In the rows, 128 means zero.
One turn moves each row of this set onto another row. After a few examples, where does it send each row asked below?
J989: [ 95 118 145 154 100 138 140 108 129 138 160 150 113 107 116 132 118 122
 125  99 124 127 132 119 101]
J566: [132  61 119 111 127 119 120 129 117 148 116 145 110 110 125 158 150 167
 120  91 126 105 132 112 124]
J164: [124  81 127 110 122 119 136 146  93 154 116 142  86 107 125 161 146 158
 131 122  99 112 118 107 134]
J411: [127  73 132 119 136 132 134 143  95 146 101 135  90  97 129 149 144 156
 134 106 100 113 124 108 119]
J259: [122  88 139 136 107 123 122 123 157 131 168 133 128 129 113 157 143 159
 142 110 151 106 148 104 117]
J846: [135  84 171 131 121 133 106 142 132 125 132 149  79 130 109 142 138 144
 151 128 105 126 110 115 134]
J538: [ 93 122 141 154  97 136 143 111 126 142 159 147 113 112 122 136 118 117
 125 103 124 123 127 119 102]
J238: [146 125 131 156 114 142 116 122 114 125 146 118  93 111 114 151 118 112
 140 128 125 106 136 127 139]
J117: [126 104 149 156 123 147 131 125 158 109 155 119 112 114 147 158 132 123
 123 126 123 121 105 123 109]
J817: [129  73 109 114 125 110 125 134 113 155 111 140 107 124 135 161 150 157
 115 100 125 101 119 121 124]
J540: [ 99 100 161 149  96 130 143 124 114 150 143 145 124 123 111 133 124 131
 133 127 149 141 131 103 103]
J440: [127 102 130 145 121 116 125 130 163 130 136 123 129 139 121 145 136 145
 132 107 156 105 131 123  98]
J340: [114  95 124 150 107 131 134 129 145 138 153 111 132 133 145 166 146 140
 148 111 151  94 135 112 109]
J960: [124  98 152 149 111 146 131 123 153 112 176 127 110 109 144 170 134 131
 128 133 121 121 113 111 123]
J857: [123  72 136 118 140 125 124 139  97 153 116 133  84 116 115 140 153 156
 129 110  96 114 122 116 137]
J735: [117  78 118 126 126 114 128 134 104 167 116 123 102 113 141 165 157 161
 131 104 113 101 121 131 135]
J543: [131  82 123 117 130 106 125 135 119 155 102 140 102 104 124 157 143 171
 121 100 118 110 123 131 121]
J906: [127  84 160 133 100 146 124 147 113 130 138 144  86 114 140 173 139 139
 168 134 104 114 110 100 131]
J687: [ 94  94 162 155 100 141 144 122 110 150 143 136 126 120 119 132 128 127
 137 121 148 138 134 102 102]
J634: [ 92 116 145 155  98 140 139 108 125 142 166 145 111 111 118 134 122 120
 127 101 122 124 132 118 107]
J494: [ 95 100 159 156 104 132 143 123 112 154 141 135 123 132 115 125 129 124
 133 124 148 138 127 110 105]
J619: [129 101 157 148 122 138 123 121 166 106 168 132 107 116 126 152 131 133
 118 128 122 127 111 120 119]
J386: [121  59 115 118 127 122 120 127 108 158 126 131 108 122 135 159 160 158
 124  94 122  98 128 116 135]
J246: [122  64 132 118 128 121 119 126 112 157 126 135 102  97 123 161 155 177
 132  97 113 109 138 119 136]
J419: [147 114 137 155 116 153 114 117 114 119 149 120  97  97 112 151 119 118
 146 119 125 108 147 118 136]
J241: [133  86 158 146 127 149 120 148 123 124 103 130  88 121 141 146 135 127
 159 120 107 117 101 120 109]
J249: [154 124 133 148 111 140 118 124 118 117 141 131  96  99 108 154 110 120
 139 126 128 112 141 120 130]

J846 -> J906
J543 -> J246
Where do these go?
J494 -> J540
J386 -> J817
J340 -> J440
J989 -> J634
J164 -> J411
J238 -> J249
J117 -> J619

One turn moves each row of this set onto another row. After a few examples, where does it send each row asked below?
J673: [138 132 133 159 170 120 143 161 113 132 109 144 128 106 144 140 132 106
 112 138 148 140 144  75 113  95 139 123 137 152]
J981: [142 143 146 148 149  99 145 149 130 133 119 153 137 155 133 154  95 128
 125 149 136 164 128 100 156 111 125 135 160 148]
J684: [139 124 178 147 150  86 150 137 118 158 140 144 120 134 121 148  95 141
 133 156 130 152 146 102 135  97 103 144 154 112]
J115: [125 122 150 141 117 123 138 161 103 116 138 120 100  90 134 162 117  95
 126 151 156 149 142  98 116  92 128 149 131 141]
J46: [114 154 157 125 144  87 137 146 129 147 140 147 106  95 166 142 136 122
 128 118 135 177  93 107  94  86 116 149 158 137]
J367: [122 150 129 158 134 102 124 147 117 135 147 139 106 104 160 131 118 126
 124 124 111 178  97 113 142  92 123 153 165 113]
J575: [115 137 153 157 139 103 135 124 116 135 126 151 132 143  90 145 150 127
 135 140 126 157 127  98 118 108 124 139 168 160]
J814: [139 154 150 165 158  98 144 165  99 159 111 159 118 146 152 134 141 114
 127 134 162 146 126  75 117  74 115 146 140 161]
J975: [143 137 150 122 121  97 129 166 128 143 139 148  86 124 156 132 107 128
 119 132 112 146 110  98 102  74 114 168 144 162]
J343: [143 139 183 133 127 105 141 163 128 143 150 143  94 121 141 138 113 142
 144 162 132 122 133 112 148  97 114 137 142 148]
J552: [105 134 162 151 154 115 134 156 124 139 133 140 122 109  87 145 126 127
 124 146 130 164 133  97  76 102 128 141 149 131]
J501: [121 170 170 137 144 107 138 172 131 168 125 162 112 136 153 160 107 135
 132 152 156 154 113 114 141  92 113 138 154 154]
J579: [ 90 119 168 155 154 114 136 150 119 144 126 144 126 138  96 119 131 120
 123 144 127 166 127  97 104  56 117 151 158 123]
J30: [107 117 151 139 107 104 138 144 124 106 139 117 113 105 141 138 139 117
 145 129 162 137 142  97 132  75 120 147 141 140]
J219: [119 117 150 152 109 115 148 121 110 153 136 121  95 106 131 179 115 127
 125 133 133 150 140 103 125  82 108 153 150 129]
J937: [107 150 158 162 112  85 120 141 130 132 146 131 130 106 139 154 149 133
 128 124 158 157 113 113 142  76 132 132 152 120]
J209: [142 135 136 170 164 127 156 154 107 126 119 138 111 126 156 129 136 102
 113 132 120 165 108  83 136  77 141 129 144 146]
J425: [120 141 154 112 154  98 119 166 120 148 129 162 115  93 147 139 116 101
 108 145 134 162 116 102  83  87 121 156 154 151]
J518: [121 128 135 148 169 100 146 178 108 149 124 139  95 132 144 113 132 118
 124 136 111 166 126  95 152  60 119 155 148 115]
J432: [106 130 166 140 144  78 133 172 132 135 129 137 121 139 111 124 164 130
 130 137 139 148 131 102 143  52 133 137 143 132]

J579 -> J30
J518 -> J432
J343 -> J501
Where do these go?
J975 -> J814
J673 -> J552

One turn moves each row of this set onto another row. After a few examples, where does it send each row asked below?
J155: [103 126 135 115 128 128 112 112 138 148 104 107 163 123 123]
J554: [128 114 130 124 116 153 104 163 145 145 106 118 100 118 114]
J683: [102 115 130 125 126 172 115 119 148 120  92 115 133 133 123]
J99: [ 85 149 136 127 161 146 105 165 114 152 102 121 109 133 141]
J235: [114 144 114 118 120 132 115 165 123 130 113 117  89 132 125]
J396: [ 98 134 119 107 134 119 102 145 138 137 129 129 141 102 104]
J893: [119 130 161 129 121 163 124 137 147 163 127 110 108 117 142]
J395: [104 125 140 111 130 132 115 112 138 145 119 110 163 123 108]
J118: [ 99 141 128  83 139 132 124 113 130 135 109 108 129 146 111]
J81: [ 99 145 164 118 151 146 114 146 157 132 125 112  94 136 137]
J760: [100 150 159 114 142 149 112 145 158 144 118 116  96 141 150]
J360: [102 126 167 105 123 167 112 160 134 147  97 108 140 136 133]
J98: [117 127 125 121 130 136 114 160 132 138 125 114  95  93 134]
J283: [127 116 130 124 118 154 105 163 146 145 107 119 101 118 113]
J16: [111 132 147  97 152 134 115 108 120 146 114 129 134 157 122]
J627: [ 83 146 124 117 136 115  96 161 134 132 107 132 119 129 105]
J952: [110 119 127 111 123 132  92 157 144 145  99 124 141 122  98]
J316: [117 129 167 124 160 148 115 126 134 137 126 127 100 147 138]
J733: [ 97 134 119 122 121 177 124 160 119 143 123 119 124 118 147]
J4: [ 78 130 118 124 136 154 108 154 122 130 113 120 158 115 136]
J23: [ 96 125 127 129 134 174 127 162 118 124 131 113 122 110 132]
J476: [106 157 165 118 133 131 108 156 127 134 108 123 159 135 130]
J872: [113 149 140 128 140 131 111  94 132 144 131 115 114 120 139]
J531: [ 96 136 126  90 145 126 121 113 128 130  97 101 129 141 120]
J536: [108 140 131 148 128 172 123 112 125 134 113 135 110 130 127]
J381: [102 120 173 108 133 166 115 162 134 136 105 105 138 131 120]
J896: [115 122 163 138 132 157 124 138 145 150 124 102 106 109 139]
J325: [ 95 138 112 107 127 116  96 144 137 148 113 129 142 104 123]
J636: [ 83 136 121 114 131 162 113 153 126 135 133 128 160 122 120]
J699: [114 149 141 127 139 131 112  95 131 141 135 115 114 121 135]
J581: [108 147 166 117 136 138 111 153 104 140 116 116 159 139 123]
J738: [105 146 165 119 136 138 110 153 103 140 110 114 158 138 129]
J830: [114 154  98 114 138 149 109 136 119 136 119 125 128 156 132]
J442: [121 137 124 112 118 144 115 159 135 151 135 124  98 102 131]
J255: [ 86 152 121 112 131 120  98 159 136 139 112 138 121 134 104]
J985: [112 143 129 134 124 167 138 116 123 134 104 129 100 122 119]
J901: [107 137 132 151 132 169 123 112 124 130 113 134 109 127 125]
J920: [107 155 168 118 137 131 108 156 126 130 113 123 159 135 124]
J83: [109 139 106 127 160 141 112 138 115 109 121 112 124 142 119]
J583: [107 150 166 113 146 121 111 119 116 157 130 106 124 118 134]
J850: [107 151 166 111 142 121 110 119 116 160 130 108 125 120 135]
J606: [107 124 148 106 159 126 113 109 115 137 101 120 132 150 129]
J288: [ 92 153 144 116 159 156 114 166 118 151 133 131 111 140 111]
J229: [117 135 160 121 151 147 112 125 135 149 114 129 101 150 155]
J809: [106 122 130 117 121 178 117 119 151 127 104 123 134 138 116]
J273: [109 119 127 112 124 131  91 156 143 145  99 124 142 123  97]
J979: [112 140 130 137 126 165 137 116 122 130 100 127 100 121 121]
J156: [117 142 118 116 123 134 118 165 125 126 122 118  88 131 114]

J273 -> J283
J809 -> J360
Where do these go?
J896 -> J395
J627 -> J156
J606 -> J316
J901 -> J581
J99 -> J83
J760 -> J531
J23 -> J636
J396 -> J442
J985 -> J476

One turn moves each row of this set onto another row. After a few examples, where does it send each row asked below?
J466: [133 132 164 156 105 155 162 141 142  76 126 112 148 145 115 132 128 124
 120  98 114 124 143 119]
J195: [146 125 144 146  90 144 154 155 159  92 120 155 124 113 113 116 127 119
 126  95 108 121 110  96]
J484: [116  94 140 144 111 131 103 146 157 122 104 116 145 128 125 124 129 122
 135 127 103 109 131 114]
J671: [125  97 157 145 102 165 122 118 158  95 118 133 119 118 139 114 119  91
 108 101 103 110 126 113]
J38: [134 107 144 168 130 141 109 120 141 132 127 143 139 148 129  96 131 129
 116 118 154 119 130 163]
J352: [128 110 146 166 131 137 105 116 143 127 126 140 134 143 129  98 130 134
 115 116 156 122 127 162]
J770: [168 109 125 135 101 141 148 131 172  96 137 149 129 131 112 160 129 117
 132 107 119 129 114 116]
J63: [152 117 132 152 118 133 124 155 200  97 125 164 131 134 118 145 130 134
 141 107 128 111 121 116]
J35: [146 123 150 143  94 149 170 152 158  85 124 144 126 123 117 108 128 120
 123  96 116 122 106  98]
J473: [123  91 157 136 122 138 148 136 159 101 122  92 150 156 136 109 134 126
 132 128 129 118 118 120]
J88: [164 129 129 135 125 160 169 143 172  93 130 117 137 155 112 108 128 122
 123 112 150 130 118 121]
J820: [136 113 140 165 125 130 100 114 148 131 137 150 139 147 122 103 128 132
 123 114 149 121 126 164]
J330: [141 108 145 143 131 152 169 149 187  77 120 124 139 157 135 111 125 131
 119 112 146 110 116 125]
J297: [145 104 159 147  98 151 118 116 175  97 143 155 115 120 131 138 130 100
 129  97 109 120 118 109]
J254: [121 105 126 151 122 151 123 160 174  99  85 135 136 127 127 111 113 120
 109 114 115  94 134 121]
J499: [144 139 158 160  98 144 143 142 152  85 135 134 144 137 107 152 133 128
 134  95 109 127 142 115]
J810: [134 112 145 167 130 133 101 115 148 129 133 148 133 142 125 106 133 137
 121 116 156 124 126 161]
J176: [129 111 141 164 127 136 107 115 142 128 129 140 141 149 126  93 125 129
 115 115 150 118 127 166]
J783: [142 101 152 141 113 120 123 137 177 112 143 128 144 146 122 144 146 134
 159 122 125 126 115 113]
J222: [137 121 145 145  93 152 160 155 152  90 111 142 126 116 117 104 122 116
 117  97 108 117 112  98]
J530: [140 101 113 138 100 153 131 139 151 105  97 135 131 116 115 138 113 104
 108 113  99 113 130 118]
J585: [141  98 170 141 107 162 150 111 169  82 143 129 120 137 142 117 129  99
 117  99 124 121 113 114]
J296: [140 109 148 167 131 139 115 118 145 129 137 145 138 153 129 100 134 132
 121 117 160 124 126 163]
J114: [148  99 131 129 110 160 177 129 155  83 119 112 135 144 127 125 119 110
 107 112 126 123 116 123]
J537: [167 136 113 143 112 145 121 150 178 115 125 153 130 128  97 135 128 123
 137 109 128 126 127 114]
J725: [138 125 111 141 119 165 132 152 155 111  91 119 136 129 109  99 113 111
 106 116 121 112 137 120]
J768: [134 111 149 165 132 136 111 113 147 124 135 141 134 149 128 101 133 137
 120 116 161 126 123 163]
J848: [126 134 153 161  98 151 135 147 138  89 111 124 146 129 109 138 124 121
 119  98  97 117 152 117]
J347: [139 111 143 169 128 136 103 120 145 134 133 152 137 147 125 105 134 131
 122 117 154 121 129 162]
J571: [137 112 145 163 128 133 114 112 149 125 141 142 141 154 126  98 129 132
 121 114 157 124 122 166]

J176 -> J571
J35 -> J195
Where do these go?
J114 -> J770
J296 -> J347
J297 -> J671
J88 -> J537
J768 -> J810
J484 -> J473
J330 -> J63
J499 -> J848

